A single turn carries every row of the set below to another of its rows. Some are shown first; where does it send the rows asked next?
Z302:  0.564 -0.134 -0.211 -0.484 -0.551  2.845 -0.189  2.033 -0.441  0.286 -0.415  1.840 -1.167 -0.771 -1.893  1.522 -2.094 -1.834
Z225:  2.584  0.887 -1.191  0.238 -0.052 -1.384  1.387  0.063  1.425 -0.147  0.528  1.418  2.096 -1.165  0.739 -1.595  1.157 -1.662
Z418:  0.113  0.868 -1.007  2.322 -0.998 -0.200  0.423  0.456  1.297  0.028  0.427  1.798  1.833 -0.061  0.915  1.649  2.702 -1.369
Z260:  0.873 -0.012 -0.933  1.727 -2.199  0.120  1.119  1.886 -1.877  0.063 -1.193  1.413  0.968  0.060 -1.044  0.935 -2.823  0.514
Z499:  0.482  1.742  0.523  1.610 -1.831  0.032  1.161 -0.030  0.366 -0.240 -0.493  2.507  1.436 -0.100  0.560  1.065  3.272 -1.822
Z197:  0.877  0.948 -1.666  1.385 -1.835  0.787  1.661  2.052 -1.523  0.096 -1.179  2.595  0.936  0.390 -2.206  0.220 -2.712 -0.873
Z790: -0.240  0.022 -2.306  0.988 -0.952  0.284  0.759  0.163  1.110  0.839 -1.399  1.300 -0.692 -1.247 -3.715  1.409 -1.267 -0.200
Z792:  1.511  1.321  2.320 -0.423 -0.713  0.059  0.684 -0.824  1.438 -0.431 -1.225  1.727  1.051 -1.671 -0.253 -1.073  1.603 -1.571
Z338:  0.391  1.122 -0.699 -0.150 -1.548  3.258 -0.826  2.176 -0.009  1.068 -0.345  1.959 -0.325 -1.507 -1.299  1.489 -1.948 -1.682
Z521:  2.553  0.634 -0.838  0.423 -0.569 -0.964  0.596 -0.528  1.411  0.891  0.568  0.485  2.149 -1.694  1.323 -1.141  0.040 -0.277
Z57:  0.828  0.639 -1.522  0.363 -1.992 -0.397  2.017  0.219  0.028  0.395 -1.875  1.578 -1.006 -1.664 -3.905  0.698 -0.961 -0.385
Z919:  1.307  1.004 -0.854  0.955 -0.365 -0.231  0.816  1.031  0.475 -0.439  0.554  2.384  1.729 -0.042  1.570  0.226  2.717 -2.831
Z905:  2.572  2.532 -0.839  0.940 -1.933 -0.445  1.559 -0.793  1.394  1.088  0.355  1.676  2.309 -1.744  0.646 -0.860  1.063 -0.987
Z50:  0.200 -0.203 -1.829  0.370 -0.727  0.349  0.513 -0.489  0.730  1.723 -1.809  1.193 -0.727 -1.138 -3.247  0.817 -1.810  0.070
Z121:  0.645 -0.610  1.914 -0.305  0.549 -0.217 -0.568 -0.655  1.392 -0.421 -1.128  1.031  0.490 -0.997  0.289 -0.056  1.929 -1.339
Z304:  0.961 -0.308 -2.350  0.240 -0.521  0.552  1.255  0.412  0.681  0.859 -0.418  1.222 -0.922 -1.158 -3.281  0.767 -2.440 -0.278
Z660:  1.708  1.252 -0.299  0.723 -3.221  0.743  1.793  2.338 -2.023 -0.546 -1.106  1.982  0.171 -1.070 -1.427  0.769 -1.852 -0.582
Z5:  0.095  1.003 -0.558  0.037 -0.959  2.732  0.129  1.899 -0.913  0.687 -1.522  3.077 -0.339  0.070 -2.358  0.763 -1.865 -2.304
Z348:  0.180  0.577 -0.086 -0.160 -1.337  3.132 -0.889  1.657 -0.817  1.392 -1.109  2.147 -0.556 -0.781 -0.892  1.562 -1.691 -1.491
Z340:  1.249  0.233  0.569 -0.559  0.812 -0.371  0.345 -0.059  1.635 -0.708 -0.444  1.836  0.789 -0.859  0.034 -0.889  2.423 -2.706
Z138:  0.918  0.099 -0.317  1.514 -2.169  0.226  1.062  2.519 -1.234 -1.085 -1.038  1.300  0.852 -0.509 -1.617  0.868 -2.721  0.296
Z175:  2.349  1.439 -0.829  0.465 -0.666  0.001  0.236 -0.172  2.334  0.776  1.076  0.798  2.440 -2.052  1.009 -1.102 -0.016 -0.698
Z737:  0.636 -0.139  2.376  0.241  0.240 -0.129 -0.325  0.061  1.710 -1.491 -0.971  1.140  1.250 -0.991  0.001 -0.329  1.455 -1.192
Z378:  0.513  0.954 -0.086  1.669 -0.079  0.959  0.275  0.111  1.148  0.437  0.871  2.279  1.976  0.617  1.541  1.065  2.283 -1.898
Z176:  0.433  0.671 -1.787  0.165 -0.579  0.931  1.114  0.424  0.236  0.965 -1.848  2.244 -0.162 -0.570 -3.852 -0.309 -2.337 -1.088
Z210:  0.729 -0.154  1.588  0.413  1.044  0.008  0.266 -1.193  2.249 -0.414 -0.370  1.491  1.314 -0.257 -0.317 -0.504  1.555 -1.252
Z119:  0.607  0.542 -0.857  1.749 -1.093 -0.022  0.192  0.603  0.247  0.556  0.475  1.771  1.557  0.124  2.032  1.647  2.622 -1.472
Z43:  2.462  0.939 -0.236  1.288 -0.166 -0.453  1.091 -0.526  1.596  0.234  1.076  1.177  3.006 -0.524  1.252 -1.077 -0.012 -0.393
Z572:  0.742  1.723 -0.679 -0.540 -2.177  2.676  0.390  1.347 -0.453  1.115 -1.037  2.445 -1.365 -1.845 -2.142  1.588 -0.537 -2.199
Z318:  0.925 -0.347 -1.488  1.499 -1.681  0.689  1.496  2.536 -1.558 -0.600 -0.169  1.795  0.023  0.277 -1.526  1.602 -2.472 -0.332

Z43 -> Z318
Z499 -> Z572
Z790 -> Z175
And these:
Z225 -> Z197
Z121 -> Z50

